In the rows, zero is written as 128.
The rows of Y fall into 4 groups, which share some directions, and each row is roughly a mix of its group's hidden directions, except some rows that fit no group.
Y, 149 rows:
[[122 126 183 111 184 130 105  79 112 115]
 [ 89 144 129  74 182 164 153 136 115 136]
 [111 143  92 156  68 120 114 112 175  96]
 [114 148 191 105 115 179 134 113 112 167]
 [143 194 119 137 146 112  95 178 159 126]
 [156 129  85 124 194 173 115 111 119 107]
 [105 125 103 108 142 164 159 181 161 172]
 [143 145 155  83 184 180 112 124 120 147]
 [136  64 136 153 118 148 192 129 128 107]
 [127 129 155  72 129 187 125 123 130 178]
 [126  97 139  66  88 133 158 126 172 107]
 [155 138  78 135 193 119 107 143 149  96]
 [127 142 167  90 174 175 160 106 102 143]
 [136 120  81 109  74 141 177 165 143 138]
 [ 82 165 135 149 166 119  78 134  89 108]
 [141 156 104 115  92  99 112 175 188 128]
 [122 136 177  86 130 145 181 109  93 159]
 [131 140 177  92 181 110  93  93 142 114]
 [130 124 110 105  59 102 153 157 155 165]
 [148 122 119  71  83 152 175 118 155 151]
 [113 140 161 165 186 118  79 115 108 102]
 [117 127 103 115 143 100  88 163 191  94]
 [130  81 178 108 111 178 165 124 116 150]
 [120 119 163  66 171 137 152 116  98 162]
 [124  85 157  97  77 156 163 100 152 113]
 [138 121  57 156  85 111 134 166 143 137]
 [113 129 127 208 117 103  85 138 102 126]
 [127  87 169 172 115 186 115 123 110 150]
 [163 115  74 128 173 106 100 163 161 118]
 [153 102  70 133 116  73 109 160 153 127]
 [113 122  88 147 121  62 134 116 128  73]
 [117 137 131 113 214 134 114 104  97 111]
 [ 92 160  97 134 105  79  76 109 104 120]
 [137 145  94 177 189 128  86 121 113 112]
 [132 121 113  88  62  87 144 149 163 121]
 [154 168 108 110 187 108  90 135 159 106]
 [136 125  87 167 112  93  67 152 155 117]
 [105 124 123  63 128 141 144 147 193 119]
 [120 117 122 106  65 113 173 148 119 179]
 [125 143 115  58 178 123 166 144 110 136]
 [120 112 163  88 141 105 174  97  76 112]
 [131 102  88 186  87  79 124 140 125 133]
 [111 131 106 196 104 108  78 158 124 116]
 [128 101 122 196  99 155 109 104  94 100]
 [130 112  84 147 109 193 139 173 151 140]
 [157 144  82  96  84 140 165 152 159 154]
 [142  92 107 113  73  91 180 129 110 148]
 [118 187 185 161 135 143 106 146 110 151]
 [112  80 170 150 162 140 115 163 157 167]
 [125 145 171  80  65  99 146 115 138 130]
 [113 154  93 138  78  68 110 129 143  95]
 [151 171 106  71 142 109 134 166 170 127]
 [131 107  99  83  75 124 181 146 142 148]
 [123 165 104 133 192 154  76 138 124 113]
 [162  94  79  86 147 121 166 126 167 122]
 [175  99  62 153 105 103 144 145 135 137]
 [102 134 141 188 166 100  84 153 103 123]
 [137 139 102 193 143 111  78 127  89 112]
 [128 120 149  58 143 131 172  92 159 116]
 [143 155  84 171 157 102  78 153 147 112]
 [141 106 132 100  50 148 161 114 121 104]
 [111 158 171 172 167 112  84 127  95 137]
 [138 107 109  57  96 124 174 131 157 134]
 [111 142 160 152 194 162  93 112 102 114]
 [149  87  93 145  94  83 146 111 156  88]
 [168 107 119 150 178 138 113 178 168 149]
 [129 125  78  93  93 127 181  90 110 109]
 [110 152 162  81 134 168  97 100 122  81]
 [111 135 180  64 138 150 157  95 115 136]
 [102 130 177 148 157 170 125  93  80 146]
 [103 123 146 187 129 119  79 151 140  80]
 [134  68 136 101 187 114 138 167 141 124]
 [155 115  83 177 115  76 100 156 134 118]
 [125 174 164  73 142 179 114 107 122 121]
 [127 116 111  83  81 135 142 133 198 118]
 [119 209 153 109 136 161 111 124 157 125]
 [157  94  87 168  99  77 132 122 104 106]
 [120 126 100 165  60  98 102 123 131  90]
 [126 166 185 130  90 135 105  80 154 137]
 [ 96 168  76 147 113  88 100 119 150  95]
 [134 111 151  65 147 173 174 119 146 142]
 [146 128  69 157 180 114  90 149 123 105]
 [173 113 117 168 105 182 134 154 114 168]
 [ 93 149 175 148 124 108  93 124  65 133]
 [123 126  87 195 130 132  72 133 130 105]
 [112 113 147 143 146 171 116  94 107  58]
 [146  90 161  82 132 167 184 118 124 137]
 [ 86 114 117 165 108 167 118 178  84 128]
 [127 106 106  76 103 141 186 143 164 152]
 [160 150  82 139 158  98  77 128 168 118]
 [121 121 153 158 190 138  94  88  99 101]
 [136 129 165 106 125 158 167 126 105 199]
 [148  89 102  84 120 165 159  96 157  94]
 [131 159 117  76 121  76 140 173 146 157]
 [130 170 155 136 197 110  95 117  98 142]
 [137  99  86 147  73  89 150 137 169 122]
 [142 108 165 182 160 114 116 168  83 134]
 [156 112 109  72 160 159 148 127 182 114]
 [130 122 142 153 194 175 136 112  84 143]
 [113 148 101 102 178 132  82 141 160  84]
 [122 102 156 109  71 149 178 121 160 158]
 [120 143 121  76 141 103 179  84 144  92]
 [145 115  62 156 138 100  96 160 158 106]
 [137 130  90 113 174 169 138 173 173 143]
 [ 99 146 152  89  61 123 134 103 123  90]
 [114 138 178 104 123 153 189 112 107 167]
 [113 136 184  65 145 143 168 119 128 144]
 [125 117 125  85  93 157 198 140 110 148]
 [115  86 164 117  81 186 119 138 151 147]
 [110  69 139 187 148 126 143 113  87 132]
 [130 173 136 146 184 159  78 142 154 134]
 [124 127 173 115 174 191 129 103  96 133]
 [111 190 157 122 184 149 105 116 120 154]
 [135 151 110  62 167 138 177 105 140 129]
 [113 154 122 184 131  87  67 145 135 118]
 [101 143 198 144 107 120 139 112  80 153]
 [133 122 129 194  79 151 134 107  88 150]
 [114 123 130 119 155 210 155  98 113 144]
 [124 118 155  66 112 157 182 119 156 148]
 [155 139  75 142 183 105  99 154 157 116]
 [101 138 155 189 143 103  76 151 118 107]
 [134 140  63 116 164 152  90 127 149  88]
 [124 133 101 200 106 171 139 149  97 129]
 [135  86 119 186  76 141 108 156 151 119]
 [140 137  75 172 110  87  98 153 161 111]
 [117 147 148 181 153 103  63 138 138 105]
 [145 155 113 176 188 155  98 109 102 116]
 [141 131  80 155 159 126  95 111 113  64]
 [126  99 150 196  72 141 128 117 135 148]
 [ 96 166  78 113 127 172 121 105  81 119]
 [142 152 130 109 206 122  92 126 116  94]
 [123 154 132 191 173 128  79 136 110 107]
 [122 103 175  67 135 162 167 111 119 140]
 [129 152 153  75 174 156 105 148 173 120]
 [105 103 185 159 146 119  87  82 112 118]
 [113 179  84 160 163  96  93 150 112 126]
 [134 110 105  79  81 139 171 133 176 138]
 [126  86 100 122  72 139 179 118 110 160]
 [110 110 181 167  93 180 143 112 109 141]
 [150 103 120  66 130 152 146  96 172  96]
 [130  66 187 126  92 158 133 132 114 139]
 [118 112  98 176 139 145 101 191  97 142]
 [138 120  84 195 120  90 104 155 132 104]
 [108 122  53 121 145 135 119 169 169 116]
 [138  82 100 167 102 174 134 178 124 138]
 [156 101 136  67 158 156 173 122 154 142]
 [174 133  91 190 158 127 144 166 128 128]
 [127 141  99 170 164 110  64 140 124  93]
 [125 119 180 156  79 117 161 115  95 167]]

Here is one row of each group, with its name. Which group are the others in?
[116 135 193  94 118 148 171 103 103 155]	M
[156 137  58 121 121  85 151 128 133  86]	J
[123 188  62 158 134 115 107 136 140 122]	S
[107 121 201 116 165 129 110  87 108 117]	H

[118 138 148 111  69  58 131 150 141 131]	M
[139 132 141 149 205 169 147 121 107 154]	J
[152 160 113  82 181 101 103 135 165 109]	H
[140 130 120  63  88 129 178 138 147 158]	H
[119 136 189 101 121 141 138  99  68 150]	S
[140 114 139  71 122 164 191  99 126 132]	S
[ 93 110 178 113  69 137 133 100  92 137]	J
[132  92 148  68 115 105 163  82 138 109]	S
[123 113  79 177  63 139 116 142 131 115]	S
[118 162 175  79 153 150 102 109 155 162]	S
[141  88 111 125  65  98 141 163 167 135]	J
[173 151  85  89 178 150 109 119 111 111]	J
